rotation steps, each row followed by its count of steps
The counts run from 0 to 401.
[121 126 105 148 150 120 131 154 128 159 164 165 133 134 129 133 118 138
 147  72 152 118 107 143 208 127 128 128 160 127 100 109 103 124  97 117
 117 161 118 136 125 102 153  99 119 190 191 124 157 158 141]	299
[127  73 150 135 115  94 100 131 138 147 152 150  87 120 106 150 153 113
 133 130 100 130 109 117  97 114 113 117  97  77 138  68 151  97 108 137
 121 115  96 132  91 152 130  86 167 157 169 133 156 140 116]	67
[115  72 106 115 140  64  99 144 125 151 141 139  92 124 103 141 163 154
 115 147 112 101 104 143 116 126 102 121  96  71 113  91 123 115  67 160
 116 132 123 148  91 160 138 100 174 141 144 101 105 143 145]	168
[ 84 153  95 109  94  77  71 103 125 133 150 156 121  93 135 150 146 120
 145 120 119 153  88 143 148 145 118 107 110  97  86 104 109  91  90 137
 110 106  83 118 145 174 112 149 116 137 152 164 173 151 146]	149
[100  99 163 120 119 105 134 173  92 172 131 157  92 120 153 152 125 111
 130 191 136 125 151 141  96 128 132 141  95 139 159  95  92 100  71 144
 131 110  87 109  69 127 164 130 162 129 125 130 172 137 115]	32
[141  83 167 121 154 101 107  92 135 151  93 114 199 123 135 118 155 104
 112  96  69 149 137 136 135 130 125 136 159  88 174 119 139 100 135 147
 119 160 140 108 127 115 144 106 169 163 183 133 139 149 112]	319
[118  78 100  99 120 102 114 148 121 127 141 125 100 115 136 128 181 155
 127  76  97 124 102 146 159 143 129 142 132  66 120 142 111 102 127 168
  79 117 176 147 135 173 132 102 181 150 136 144 158 163 144]	315
[ 87  95 149  88  94 130 141 135  90 105 108 106  91 115 172 119 139 106
 142 134 115 137 118 153  99 147 148 147 118  90 164 124 103  90  90 174
 117  97 148  92 115 162 161 146 172 122 135 143 184 124  99]	178
[129 137 154 106 168 103 120 121 112 161 103 127 156 128 152 154 107 121
  99 124 148 133 138 145 158 114 109 131 181 118 139 102  98 134  93 119
 146 158  88 108  96  63 177 139 158 162 166 124 104 151  88]	92
[ 69 106  88  71 122 115 109 130  88  97 121 116 134 104 110 106 140 113
 176 113 154 131 119 171 146 147 145 156 131 132  94  68  75 142  87 117
  91 124 138 148  98 152 122 120 127 113 130 128 159 126 118]	261
[105  81 110 106 117 110 106 136 137 110 145 150 129 101 133 133 163 144
 138  81 119 100 109 161 157 137 130 119 134 120 143 136 100  95  80 180
 115 147 164  82 103 181 121 110 177 146 138 147 133 153 155]	6
[132  96 149 128 149  88 119  85  74 137 119 101 117 173 155 109 113 100
 147 139 114 128  97 139  96 159 173 128 108  98 139 110 119 110 134 165
 104 117  68 143  93 104 170 116 110 117 176 130 175 135 122]	274
[ 85 146  95 104 129 118 112 155 133 110 146 176 120  73 134 118 129 153
 130 140 169 139 142 147 129 125 114 163 131 121  99  86  70 121  85 100
  88 103 126  99 135 156 107 130 162 173 154 149 149 170 145]	296
[147 131 147 105 108 104 111 147 104 156 107 126  95 166 141 168 150 143
 113 157  83 162 125 128 133 111  83 117 111  73 148 127  97 120  64 140
 148 113  74 113  91 101 167 129 161 171 136 142 140 150 113]	240
[ 70 128 105 118 122 119 124 163  88 133 171 165  84 106 147 132 118 145
 158 127 190 104 112 151 151 137 152 136 132 151  91  92  70 125  74 133
 107 121  96 126  91 144 136 141 136 116 137 129 165 150 126]	197
[127 141 161 105 111 114 114 132 122 136  98 105 134 134 180 141 176 181
 124 155  89 168 151 123 121 155 100 136 139  99 141 138  92 132  73 153
 100 120  93 118 140 128 134 159 170 155 151 154 151 184 150]	141
[138 100 110 101 154 104  92  69 108 102  82 100 167 118 143 101 133 114
 120  78 103 146  99 145 140 123 149 150 175 110 117 128  99 131 131 149
 114 141 105  95 140 102 145 135 152 154 179 157 102 149  87]	255
[115  92 113 126 148  96 116 109 113 129 170 133 126  91 133  95 104 103
 152  69 149 110  86 149 184 133 182 136 155 118  90 103 123 105 138 141
 110 143 162 129 163 119 145 119 131 156 187 127 157 167 128]	363
[ 90 134 114 134  91  93  90 114 111 138 133 161 116  98 154 116 121 111
 174 131  97 160 110 117 149 132 154 114 109 109  84  95 107 126  75 117
 116 127  47 127 146 125 118 155 118 134 163 157 182 135 128]	49
[139 149 138 121 171  92 103  88 119 142 153 118 132 132 152 147 147 156
 123 109 161 118 113 167 151 130 157 117 144  99  91  77 101 135 123 151
  99 133 101 180 136  88 118 140 110 170 169 119 137 199 137]	201
[ 89 112 131 125 125 136 155 147 118 117 146 119  77 127 151 128 152 147
 152 126 138 121 116 156 109 121 142 156 133 103 159  90 101 104 125 182
 106  96 184 115 116 140 141 111 158 152 158 136 198 161 105]	279
[ 93 120 123 147 108 102  95  80 124 154 113 163 107 125 141 164 162 115
 110  72  91 140 110 140 139  87 148 130 122  81 133  93 128  97 115 162
 129 127  80 154  88 122 113 119 138 149 173 158 146 130  82]	2
[142  86 170 127 122  97  95 118 115 164 147 158 131  86 139 136 116  70
 128  98  78 162 150 137 115 121 190 141 104 116 138  95 127  92 138 121
 122 131  74 134 102 115 119 112 128 158 149 165 189 154 107]	211
[133 156 122 118 186  82 126 139 106 154 157 129 122 130 127 155 149 175
 112 120 170 130 113 150 151 135 118 162 158 112 122 135 103  93 171 150
  85  92 139 157 131 120 156 112 124 171 160 136 179 188 134]	136
[ 85  83 137 119  85  96  92 105 118 132 140 157 120  88 163 112 136 101
 174 128 106 126 108 136 119 135 167 103 107 150 125  79 106 117  57 138
 135 148  91  86 111 151 107 139 147 115 157 152 157 139 121]	358
[163 134 154 106 143 102 118 109  93 131 128 118 133 170 162 145 111 118
 106 105 146 140  97 133 149 150 114  98 142  72 138 147 115  84 116 150
 135 131  68 110 119 117 198 133 136 161 162 140 152 159 136]	238
[118 131 113 105 107 115 121 131  90 107 112 134  77 159 147 142 131 120
 132 162 121 139 112 137 114 105 124 132  94  74 129  97  76 132  60 151
 142 104  65 116  76 113 167 134 145 157 139 135 146 121 106]	340
[100 115  95  84 119  94 105 143  79 116 120 137 100 137 139 150 124 133
 134 140 145 134 119 150 121 140 125 137 123 127 112 113  54 133  64 127
 110 110  45 126  65 141 159 130 147 124 119 146 134 127 114]	96
[ 86 133 135 125 134 142 153 146 103 132 130 143 115 132 155 130 148 140
 139 148 136 124 162 172 106 134 153 177 117 123 177  93  77 106 101 159
  84 102 150 141  77 139 135 108 132 153 145 143 215 135 141]	34
[121 114 135 139 176  81 123 125 115 167 134 115 110 130 129 156 156 188
 123 130 140 131  83 115 142 139  90 139 172 113 121 132 127 106 170 167
  97 111 137 138 133 115 177 103 166 141 183 124 160 179 113]	381
[ 53 138 131 112 131 129 152 111 110 140  83 125 170 118 136 122 149 106
 149 132 120 164 148 148 138 145  99 176 178 123 158  94 106 113 105 124
  99 122 138 120 114 139 150 118 143 113 182 133 184 109  88]	81
[122  73 143  90  84  86  98 110  95 119 107 106 139 111 146 102 122  76
 163 125  81 146  97 137 143 146 152  99 126  89 113 114 117 127  65 144
 165 161  98 100 127 134 159 153 143 112 148 140 145 123 115]	13
[ 99 106 105 145 133 129 133 121 132 120 153 143 127 129 130 119 148 154
 158  72 151 118  88 137 175 116 137 119 171 121  88  82 109 142 110 136
  88 155 141 125 132 123 124  94 154 167 204 119 149 159 112]	54
[124 114 133 127 149 122 140 119  95 123 112 127 117 132 166 101  92 110
 137 103 158 131  94 127 160 106 143 141 176 140 121 119  74 136 119 141
 143 137  95  83 128  72 189 149 146 156 182 141 135 144  61]	191
[120 110 135  83 109 107  97 126 137 115 144 115 125 111 137 144 190 151
 137 108 106 134 131 157 149 150 132 127 115  60 122 107 124 102  97 162
  82 119 158 163 136 189 107 125 149 142 137 136 162 165 177]	314
[136 150 149 123 172  84 114 116  97 166 155 125 113 130 152 155 131 160
 105 114 165 131  87 131 161 145 125 120 153 102 113 138 121  68 155 165
 107 109 110 150 141 119 171 129 135 146 169 141 173 193 147]	137
[ 87 123 122  84 112 154 134 148  98 108 105 137  97 127 159 144 152 141
 107  91 137 150 139 143 113 118 126 166 177 111 161 134  77 105 117 149
  78  99 108 108  77 158 148 116 176 134 141 163 157 140  89]	243
[131 114 169 104 175  97 139 107  96 151  91  83 134 154 148 116 134 133
 126 162 150 123 128 155 108 130 132 159 166 108 146  90 105 145 132 143
 113 128 114 147  96  71 176 119 142 143 166 100 139 163  94]	28
[ 83 134 129 101 120 152 153 143 110 116 122 156  95 116 174 155 138 143
 100 103 166 113 155 175 127 104 153 177 160 104 151  90  86 108 108 155
  85 109 140 149  83 130 135 136 169 139 144 144 149 141  95]	343
